In the rows, zero is written as 128.
Each row of R is roughly a mix of the hidden directions of one of a few groups.
R (129 x 13):
[[152 143 152 172 165 103 120 154 138 134 128 149 107]
 [151 121 172 107 124 139  87 140 137 148 122 165 143]
 [125 139 136 158 139 125 146 197 113 133 122 131 147]
 [ 91 122 107 153 161 163 130 159 132 130 155 123 106]
 [123 146 122 111 109 113 177 139 109 105 173 118 114]
 [109 120 123 152 166 124 153 164 116 121 173 108 128]
 [ 94 120 127 125 118 131  84 153 105 116 142 172 111]
 [132 127 128 115  93  91 102  70 119 136 131 126 133]
 [146 109 124 119 115 109  75 130 137 160 121 155  97]
 [164 107 136  84 118 137 135 155 165 130 128 152 145]
 [102 133  99 137  94 102 101 107 151  88 117 134 136]
 [111 124 121 131 155 178 155 124 129 107  99 122 164]
 [117 122 138 153 170 124 132 178 159 121 101 135 120]
 [136 136 135 111 139 173 113 153 184 124 126 112 118]
 [137 109 146  98 153 105 129 113 136 128 119 187 109]
 [138 124 136 117 129 160 150 120 107 179 124  96  95]
 [153 137 138 146 136 163 132 146 152  91 146 169 144]
 [116 143 131 124 136 124 126 117 135 109 104  78 182]
 [137 145 128 113 132 182 132  98 142 114  84 124 141]
 [ 96 133 133 144 124 107  99 116 142 117 127 119  66]
 [131 151 123 107  81 147 159 148 152 117 139  97 145]
 [152 138 142 120  97  76 105 149 118 154 145 145 123]
 [120 120 118 123 154 135 128 112 142  65 121 137 167]
 [116 115 125 107 116  92 112  79 125 107 127 106 163]
 [114 111 123 124 112 145  73 109 134 148 126 138  82]
 [136 130 135 156 149 155 148 193 138 140 123 130 128]
 [161 114 127 106 142  78 120 110  99 125 137 163 126]
 [144 109 158 130 172 106 128 103 116 150 116 168 132]
 [ 87 125 100 113 125 144 160 106 114  87 122 114 149]
 [133 129 135 101 110  68 103 120 135  94 128 145 116]
 [ 85 151 118 134 144  92 120 101 108  92 111 121 119]
 [149 126 154 103  87 129 107 102 160 144 112 130  99]
 [172 135 143  97 106 115 119  93 118 159 123 143 152]
 [101 117 129 154 176 101 140 161 113 104 121 146 120]
 [153 159 151 118 102 128 112 108 117 159  93 145 157]
 [ 94 115 131 150 156 146 146 179 138 105 129 114 145]
 [129 123 117 130 102 167 103 117 175 141 105  96 121]
 [141  87 112 137 133  99  87  91 146 117 137 117 143]
 [126  90 115 102 115 110 104  87 122 153 131  91 127]
 [181 141 137  96 148 109 117 138 123 138 124 168 113]
 [103 123 107 128 124 174 141 118 138 139 110  79 103]
 [115 103 123 103 115 146 145  63 125 121 134 116 146]
 [132 127 132 105  96 103 111  77 114 130 133 112 165]
 [140 121 131 133  80 107 116 140 180 113 133 136 101]
 [148 124 124 111 128 147 141  89 146 130 102  90 170]
 [ 94 117 126 147  97  92 143 144 115 136 176 133 128]
 [131 111 121 129 175 143 164 175 124 105 126 140 133]
 [156 140 135 160 155 141 144 184 127 150 113 125 135]
 [159 140 153 124 154 134 132 120 106 146 120 188 131]
 [139 120 125  72 122 155 126 105 134 115 157 154 102]
 [176 130 146 134 137 108 112 149 119 169 128 160 150]
 [104 139 125 137 156 188 141 135 128 148 128 106 100]
 [157 142 159 115 124 144 146  93 168 114 142 121  97]
 [104 103 110 142 151  96  97 102  95 136 124 144 103]
 [137 122 137 167 165 174 122 143 151 112 135 139 103]
 [114 138 138 108 116  88  89 124 109 117 159 160 105]
 [103 107 105 108  74 126 123 106 146 106 149 112 125]
 [ 74 127 138 119 119 115 129  74 116 116 110 138 124]
 [160 146 141 146 125 165 140 163 136 173 116 137 121]
 [132  80 125 132 168 145  98 113 156 130 125 128 100]
 [138  93 110 139 144 150 150 146 178 125 113 131  99]
 [104 116 118 113  89 110  85  99 154 103 130 121 120]
 [105 128 123 155 132  74 130 151 110 112 155 144 154]
 [172 126 114 149 107 105  88 127 149 165 127 137 129]
 [150 105 133 120 138  98  89 111 112 169 106 144 110]
 [ 96 134 137 152 172 111 105 144 103 111 152 138 102]
 [116 183 134 122 105 149 162 134 125 100 123 120 154]
 [109 149 135 153 102  67 128 154 122 128 145 141 129]
 [117 136 134 112  96 124 120 102 156 139 125  87  81]
 [106 137 124  97 141 122 100 105 145  74 112 147 116]
 [111 136 122 130 164 157 169 121  88 137 128  98 139]
 [102 123 137 147 170 110 116 148  85 147 109 150 115]
 [130 100 132 110 141 113  95 104 125 160 111 132  78]
 [124 123 136 104 128 197 148 105 137 122 138 107 129]
 [108 135 114  98 103 108 109  72 136 101 124 117 121]
 [ 98 116 134 116 123 182 124 149 150 114 167 113 127]
 [130 124 135 117  98  61 102 125 130 127 131 147 108]
 [117 122 120 113  94 150 128  66 138 130 130 100 138]
 [134 136 137 115 121 178 150 109 169 119 109  97 137]
 [139 138 120 135 165 172 153 149  98 147 138 107 151]
 [151 143 135 106 120 181 153 113 147 101 115 107 148]
 [103 123 112 131 158  86  95 140 101 139 128 148  96]
 [120 126 109 130 125 200 154 134 143 127 132 109 121]
 [128 124 126 132 107  89  77 115 127 123 138 172 112]
 [153 111 144 124 129  95 100 103  98 151 162 155 123]
 [117 112 123 135 155 148 129 115 147  75 137 137 172]
 [ 93 108 122 122 127 126 121  85 114 101 151  93 154]
 [185 134 129 136 130 142 108 135 148 155  84 131 131]
 [ 78 104 103 136 130 138 100 110 120 103 133 124  93]
 [150 113 148 148 150 103  94 155 145 151 139 156 101]
 [119 119 111 126 142  70  99 141 114 129 124 143  89]
 [120  94 107 136 129 142  78 114 128 167 109 113 113]
 [154 114 112 118  97 129 100 118 145 155  92 141  90]
 [132 125 147 106 128  81 110  99  98 131 140 170 129]
 [139 121 115 109 140 108  75 139 152  99 123 159 107]
 [ 92 118 108 124 127  83 119 128  81 135 148 147 123]
 [115 144 115 103 114 128 168 146  91 119 126 143 173]
 [124 131 168 103 124 148 117  99 155 145 111 104  90]
 [165 114 132 133 135 169 143 155 171 154 115 121 129]
 [ 98 107 144 105 134  94 134  95  88 141 152 121 118]
 [147 122 125 104 131 111  87 112 148  85 112 158 147]
 [148 155 139 102  89  87 120 104 133 148 112 152 133]
 [125 141 122 100 137 114 127 121  95 112 147 176  87]
 [133 129 136 173 159 122 123 174 143 146 112 142 101]
 [160 119 135 122 121  87  89 145 154 138 123 139  90]
 [159 141 124 111 110 137 152 107 132 182 112  98 121]
 [145 113 140 124 145 188 125 157 134 134 125 137 165]
 [105 138 114 111 113 106 126  87  84 102 145 113 145]
 [130 133 122 138 140 200 152 153 136 122 123 128 139]
 [113 125 142 148 125 160 174 128 114 164 148  95 128]
 [144 127 136 120 185 114 116 135 137 120 119 163  89]
 [119 137 148 132 138 151 148 106 171  78 112 111 137]
 [138 160 139 115 117 119  94  80 117 148 129 146  94]
 [114 140 134 152 128 165 151 139 109 144 152 130 182]
 [153 109 144 116 129  98  89  87 131 155 133 138 103]
 [133 131  98 151 110 160 122 134 144 156 135 100  81]
 [111 137 121 143 118 182 143 131 163 130 110  89 129]
 [151  94 139 116 165 104 133  98 110 123 134 134 170]
 [ 75 153 119 134 129 101 156 144 102 113 114 113 108]
 [129 129 115 120 135  87 141 119  66 139 120 131 156]
 [ 83 134 123 157 161  96 120 148 109  96 126 127 116]
 [129 130  93 149 106 127 173 121  97 136  94 119 152]
 [125 130 137 164 173 127 138 117 132 147  90 149  95]
 [133 131 130 125 153 145 156 121  74 165 127 107 149]
 [164 149 131 109  99 162 131 136 136 160 111 154 156]
 [106 135 151 142 163 112 148 152 126  77 129 141 152]
 [107 158 159 125  97 110 103 158 153 104 130 147 109]
 [107 143 112 124 146 149 180 124  96 140  95 114 142]
 [ 82 146 142 104 121 101 126 124  93 110 120 163 115]]
Here is one row from each group, named. Which group is each of the other rows in?
[110 141 116 132 135 122  91 131 174 100 117  90 110]  S
[117 113  71 137 129 161 130 114 100 157 110 121 132]  M
[128 135 140 167 133 159 156 161 136 163 150 103 127]  Z

[135  86 123 124 130 169 134 105 157 139 152 137  92]  S
[116 106  96 159 167 164 121 126 117 138  96 124 143]  M
[113 128 130  98 125 124 149 159  74 137 137 147 160]  M
[128 141 146 160 154  96 142 143  93 156 132 125 164]  Z
[168 154 110 117 136 130 135 127 113 134  66 118 122]  Z
[ 88 137 105 145 143  94 140 113  97  93 126 148 115]  M
[136 112 136 132 173 178 141 115 145 105 128 111 155]  Z
[106 147 126 128 161 119 132 111  71 110 144 148 107]  S
[142 154 160 136 162 113 162 114 137 141  84 122 137]  M
[ 82 120 134 124 168 141 153 106 102 111 116 115 103]  M
[132 112 127 120 123 143 139 129 149 143 128  98  59]  Z
